Each row is a point on one of a few hidden curves, and its group is its curve. There are 2 groups. Groups are numbered from 0 in the order they first appear among the rows asked about.
The rows in order, each followed by its group:
[  34  -20  -21  -15   30   35   -4   29 -107  -64   25   57  -27   12  -28] 0
[-51  26  39  -3   8 -15 -62  15  30  35  26  12 -64  22  -9] 1
[ 63  -7 -32  39  -7  20  79 -29  16 -18 -25 -17  87 -11  11] 0
[-63  31  33 -33   2 -51 -80  26  32  59  21  14 -52  20  17] 1
[ 92 -29 -67  17 -17 -25  69   6 -34 -45 -13  -6  95 -32   6] 0
[-40  11  29   2   5  -1 -35   4  31  22   9  -3 -48  14 -14] 1
[102 -29 -67  19 -18 -25  51  13 -45 -53  11   3  75 -38  -3] 0
[-56  21  20 -45  -7 -53 -56  10  30  57  -2 -12 -15   2  22] 1
[ 50   3  18  69 -17  62  27 -15  -7 -34  34  22 -30  -5 -23] 0
[-27  -1  14  12   5  17  -5 -14  33   7 -19 -27 -21   3 -21] 1
[-54  14   7 -52  -9 -59 -42   8  33  54 -13 -24   6  -8  28] 1
[-10 -33  -8  24   8  38  54 -37  36 -30 -53 -55  11 -18 -22] 1
[ 17 -42 -30 -15  35  30   8  20 -93 -74  -1  27 -22   7 -46] 0
[ 72  -8 -10  60 -23  32  41  -7 -17 -40  26  12   6 -17 -16] 0
[ 37   4  27  59 -10  73  24 -16 -24 -35  33  33 -45   7 -22] 0
[-34   0  23  12   5  14 -15  -6  32   9  -5 -11 -37   8 -16] 1
[ 32  -7   3  18  12  53   5  12 -72 -48  29  51 -41  10 -26] 0
[ 33  -2  11  32   5  64  11   2 -58 -45  31  44 -44  15 -23] 0
[ 61  -3   2  65 -20  41  33 -11 -10 -40  34  15  -8 -14 -17] 0
[ 42   6  22  66 -15  70  24 -15 -15 -35  31  25 -39   1 -27] 0
[-61  35  39 -22   4 -43 -83  33  28  57  31  23 -63  30   8] 1
[-24 -19  11  17   7  28  16 -22  32  -5 -25 -33 -14  -3 -20] 1
[ 29  20   6  30  16  66  79 -50  29   8 -46  -4  76  29  27] 0
[  30  -41  -33  -32   40   26    2   31 -124  -78   12   54  -19   12  -27] 0
[-49   8   4 -52 -12 -58 -34   2  31  49 -17 -30  16 -11  29] 1
[ 44   8 -10  46   3  47  81 -42  36  -8 -35 -18  77   9  15] 0
[ 87 -25 -58  23 -11 -15  71  -6 -17 -42 -12  -8  94 -29  12] 0
[-53  32  37  -6   5 -19 -65  20  28  40  24  17 -64  24  -9] 1
[-56  34  44 -14   2 -29 -79  27  25  49  34  23 -74  27   0] 1
[-19 -20   5  20   5  34  31 -32  35 -15 -38 -41  -6  -7 -21] 1
[-63  34  40 -25   3 -46 -85  29  33  58  33  15 -60  20  13] 1
[-63  24  25 -40  -1 -57 -63  25  32  56  12   0 -28  12  22] 1
[ 92 -23 -49  32 -24  -5  47   5 -37 -52  20   5  49 -35  -9] 0
[-30  -8 -22 -58 -26 -54   9 -18  27  40 -48 -62  62 -41  46] 1
[-58  35  46 -13   9 -33 -84  27  30  49  37  23 -72  25   1] 1
[-64  33  40 -28   3 -48 -84  34  27  55  31  20 -59  22  11] 1
[-19 -13   4  14   8  24  20 -26  35  -9 -33 -40  -7  -7 -23] 1
[-34  -7 -20 -60 -24 -56   0  -8  30  42 -47 -54  56 -34  40] 1
[-62  16  21 -45  -6 -56 -54  16  32  51  -3 -11 -15   3  25] 1
[-11 -23  -6  19   5  34  38 -37  34 -20 -45 -52   7 -18 -25] 1
[-25 -14 -31 -58 -27 -51  19 -16  27  34 -48 -63  75 -42  46] 1
[-58  37  41 -22   4 -40 -85  28  25  56  35  22 -67  25   1] 1
[  25  -41  -35  -28   38   25    1   24 -115  -79   11   45  -19    8  -37] 0
[ 18  16   2  12  28  64  75 -45  13   4 -49   5  81  34  32] 0
[  31  -31  -28  -27   29   28   -1   32 -126  -73   18   60  -23   16  -26] 0
[ 99 -32 -72  13 -16 -31  62  11 -43 -54   1  -1  94 -39   5] 0
[ 29 -14  -6   2  18  47   2  17 -90 -55  31  54 -38  14 -25] 0
[-59  31  27 -41  -1 -53 -71  25  31  58  17   1 -40  12  14] 1
[100 -36 -69  16 -20 -29  58  11 -45 -58   7   3  88 -38   6] 0
[ 76 -19 -50  25  -9   2  75 -13  -7 -32 -17 -10  92 -22  15] 0
[ 79 -13 -33  45 -22  11  41   5 -25 -39  22   8  25 -27 -18] 0
[  28  -39  -36  -30   36   22   -2   35 -126  -75   18   56  -18   14  -25] 0
[-56  11  10 -50  -9 -56 -42   8  34  53  -8 -24   3  -8  34] 1
[-56  31  46  -9   6 -26 -78  25  26  47  35  23 -77  26   1] 1
[-59  31  32 -35  -1 -51 -74  25  33  61  22   6 -44  15  17] 1
[ 30   1  23  49   1  70  19  -4 -37 -38  35  44 -49  15 -20] 0
[-53  31  40  -9   4 -24 -71  25  28  45  30  17 -69  27  -2] 1
[-32  -2  19  10   4  17  -9 -10  31   7 -10 -16 -32   6 -20] 1
[-49   4  -3 -55 -15 -58 -23   0  34  49 -27 -37  29 -16  38] 1
[-39   3  30   7   5   7 -22  -3  28  13  -1  -8 -41  12  -7] 1
[ 59  -2 -20  41  -5  33  79 -36  25 -16 -26 -17  80  -8  16] 0
[-42   1 -10 -56 -14 -56 -10  -7  30  43 -37 -43  40 -26  41] 1
[ 19  17   6  20  24  66  79 -43  21   7 -51   3  75  36  31] 0
[-45  19  35   2   9  -7 -43   9  32  27  15   5 -58  18 -10] 1
[-36  -3 -17 -58 -19 -56  -3 -11  34  43 -41 -49  47 -29  42] 1
[-44  20  35   1   4 -10 -48  12  24  31  18   9 -58  19 -11] 1
[ 94 -28 -56  30 -21 -12  49   8 -40 -52  20   3  58 -34  -5] 0
[ -4 -34 -10  24   6  41  53 -43  33 -29 -50 -61  19 -22 -28] 1
[ 41  15  -3  43   5  55  80 -47  37   2 -41 -16  73  13  13] 0
